In the rows, 128 means zero.
One turn moves each row of this set onto another row. After a few examples, where does it send each row asked below?
q53: [127 150 132 109  88 118 140 128 134 150 113 137 127 129 144 145 124 146
 150 142 147 114 122 141 153  88 122 113 126 111 114  76 129 119 134 137
 135 152 137 126 126 123 165 113 116 143 130 115  93]
q718: [111 135 106 137 128 144 124 160  94 143 152 126 113 121 142 103 140 116
  97 129 133  98 123 109 151  85 104 111 100 129 152 129 129 113 138 149
  97 130 126 135 106 112 105 162 112 135 141 132 134]
q552: [100 102  93 110 108 150 159 144 133 105 148 128 115 110 101 112 133 127
 135 137 132 148 146 122 132 113 103 102 141 123 113 100 146  73 117 135
 120 106 137 111 119 144 142 108 139 117 149 123 102]
q284: [116 150 104  96 106 131 154 114 129 142 118 140 125 138 148 132 133 146
 128 152 118 135 120 158 118 142 112 123 125 155 119 104 106 104 129 129
 131 145 158 142 110 104 144 141 118 159 124 128  97]
q862: [132 174 135 151 138 117 148 121 130 112 122 120 123  85 126 106 132 119
 133 135 136 120 127 102 164 128 144 109 141  91 112 128 137 120 150 154
 144 119 121 143 117 127 139 101 147 142 126 126 148]
q664: [139 126  92 113 118 120 109 128 146 144 149 133 109 126 128 102 163 114
 150 134 160 134 123 118 148 134 118 123 127 107 122 132 128 114 143 144
 103  95 113 105 125 102 145 144 127 128 130 122  79]
q99: [112 107 137  88 144 146 124 114 144 116 141 154 119  95 117 102 154 104
 134 118 105 129 121 137 119 121 133 122 141 133 111 132 141 119 131 115
  99 121 162 113 128 141 131 104 108 142 149 142  73]
q299: [128 153 112 105  92 129 165 144  99 123 109 141 108 126 141 132 136  90
 113 113  93 117 116 133 123 124 128 108 135 126 115 104 122 149 146 130
 122 136 124 114 113 105 151 148 119 136 125  99 121]
q242: [136 152 108 113 102 144 143 118 104 107 144 150 132 137 134 143 132 134
 144 122 111 113 124 121 121 114 135 103 102 104 123 110 115 130 147 129
 129 183 142 107 111 139 125 144 113 134 148 108 128]
q994: [115 102 120 102 120 143 111 138 137 117 135 139 118 128 110 130 139 125
 113 120 101 127 133 109 158  91 112 126 140 145 154 118 133  89 135  94
 105 115 169 113 130 151 131 120 119 136 155 133 143]
q795: [149 138 124 128 112 129 157  84 130 146 151 123 114 144 149 138 126 118
 132 127 131 102 118 148 129 104 119 122 158 131 128 111 120 120 140 129
 122 144 128 151 140 130 133 140 126 154 112 131 101]
q134: [149 137 115 130 106 145 147 137 122 113 171 115 112 111 133  91 159 129
 160 128 164 141 118 103 130 117 109 148 104 122 119 128 101 100 130 147
 136 121 142 141 107 101 135 126 135 142 133 133  86]
q111: [115 132 147 103 135 135 154 131 111  79 136 143  88 119 138  92 131 117
 126  94 126 137 116 123 124  89  92 121 118 139 148 124 128 120 131 116
 131 131 151 128 100 144 148  83 126 135 165 130 102]
q435: [144 131 109 119 142 131 108 161  93 149 116 131  94 112 153 144 127 164
 130 131 122 138 140 122 120 124 114 151 134 132 112 127 142 120 149 145
 155 156 154 151 136 133 140 121 158 152 147 139 132]
q666: [128 137 142 112 128 163 142 138 127 116 134 120 123 133 128 161 130 127
 116 111 107 121 128 141 110 115 138 109 118 112 147  87 114 123 137 132
 144 144 140 125 152 100 131 152 118 128 111  99 122]
q205: [107 149 139 115 149 121 122 111 116 100 139 119  99  92 123 102 116 108
 101 152 125 146 115 135 134  78  93  86 141 121 126 142 134 114 123 129
  99 134 170 115 121 117 140 141 152 136 170 134 101]
q560: [142 128 140  98 102 131 121 147 127  98 162 108 110 114 116 120 157 144
 122 127 134 125 136 133 140 125  94 135 132 135 122 147 154 157 124 114
 113 134 131 107 123 101 146  92 158 121 159 146 124]
q232: [123 139 137 105 110 145  92 158 149 141 154 137 128 101 113 107 137 116
 142 132 152 123 128 115 156 120 108 148 134 132 134 128  88 115 142 127
 114 122 137 128 121  90 119 118 114 149 118 130  95]
q897: [116 136 123 123 148 159 138 151 106 162  93 141  76  95 134 153 137 138
 111 140 144  98 112 122 146 138 106 128 134 120 133 119 151 124 136 136
 138 115 122 136 144 129 145 127 156 112 132 141 139]
q106: [137 127 104 147 144 111 116 135  86 123 113 140 115 132 145 141 138 126
 140 126 117 153 118 158 151 114 118 129 111 143 119 149 130 118 166 131
 125 145 118 142 147 136 164 115 157 144 126 147 131]
q440: [132 141 123 136 138 142  94 142  84 147  98 147  98 113 117 137 111 137
 106 140 137 133 117 143 135 114 106 128 131 124 134 117 106 142 152 140
 141 129 128 156 137 149 167 126 152 121 137 144 108]
q223: [120 133 122  82 128 141 128 139 130 113 131 131 120  90 134  91 124 115
  77 133 145 117 128 128 134  71 131 114 125 124 130 130 168 103 123 146
 116 147 153 128 136 115 130 127 183 158 158 127 103]
q2: [122 119 136 119 120 145 146 139 110 123 147 131 131 117  84 105 155 130
 113 120 141 141 158 150 153 111  97 123 125 134 115 158 129 111 134 115
 138 130 145  99 128  98 160 122 167  95 145 129 104]
q265: [116 129 124 107 120 156 125 160  92 142 144 121 108 120 158 122 126  94
 156 124 129 141 113 109 135  76 114 115 105 128 144 111 125 113 118 153
 110  95 144 120 129 114 129 133 136 136 172 105 134]
q390: [107 125 140 128 167 134 127 141 106 141 123 134 134 102 143 146 133 152
 159 139 121 127 129 130 144 135 107 114 110 135 116 134 132 116 151 142
 155 135 146 128 138 137 114 103 147 148 147 142 162]
q459: [123 194 114 142 128 159 131 143 106 112 133 131 133  97 132 110 143 126
 146 128 120 118  99 123 145 125 181 123 168 123 118 109 153 122 141 148
 126 124 145 132 120 122 140 118 154 130 133 126 120]
q140: [118 114 136 137 114 141 155 142 149  81 142 119 114  87 112 114 161 133
  95 131 135  93 129 118 133  94 113 144 131 127 138 109 140 112 143 123
  95 144 133 131  97 122 145 102 129 139 136 147  95]
q498: [123  91 122 109 137 128 142 134 126 117 122 132 104 137 132  96 151 136
  66 119 124 121 150 123 136 114 131 113 113 116 133 121 170 102 134 139
 123 112 136 132 105 128 154 126 123 113 156 122  99]
q90: [114 163 107 106 129 141 133 139 119 103 148 119 117 114 113 118 143 115
 101 157 122 154 123 118 159  83 121  98 106 133 126 137 175  97 104 122
 100 132 169 133 146 124 140 117 143 149 139 149 123]
q650: [150 127 121  85 120 163 110 129 124 120 142 124 123 112  82  88 167 140
 123 111 140 124 115 134 136 112 108 119 140 145 117 128 142 140 141 126
 139 126 159 103 135 131 138 138 149 111 154 168 114]
q306: [112 138 119 112 118 113 118 139 125 106  93 135 123  77 132 124 138 141
 130 138 129 131 105 131 149 152 147 111 124  84 111 127  98  89 107 138
 139 103 152 123 140 122 144 134 159 131 130 124 131]
q965: [116 174 122 157 116 139 118 125 129  93 110 126 125  83 147 117 116 159
 137 129 112 139 126 136 123 144 150 111 137 106 122 126 128 120 118 149
 102 115 141 111 137  98 146 122 146 126 122 126 131]
q202: [ 98 161 101 147 122 141 123 138 102 116 147 154 137  84 140 105 121 153
 123 119 114 104 103 143 133 134 150 113 153 105 121 139 114 105 123 117
 130 140 139 121 141 124 120 138 169 126 122 113 101]
q26: [110 146 125 108 157 152 122 138 110 135 126 155 106 119 161 109 150 115
 127 112 134 126 129 129 117  99 119 122  65 119 162 145 131 125 125 147
  96 125 147 113 126  99 128 137 118 143 149 120 100]
q532: [126 126 130 131 133 125 145 121  69 119  95 152 117 104 145 135 152 116
 131 133 140 103 100 148 142 132 122 127 103 127 119 154 108 129 134 150
 120 126 128 137 119 153 149 121 165 133 149 159 132]
q127: [115 173 108 112 154 149 132 119 134 112 140 153  99  90 133 122 141 125
 129 134 130 111  84 121 146 159 146 133 145 107 138 148 119  98 142 106
 138 143 139 144 130 125 118 121 165 141 131 128 126]

q111 goes to q140
q134 goes to q718
q897 goes to q306
Now find these:
q106 goes to q459
q299 goes to q53
q205 goes to q560

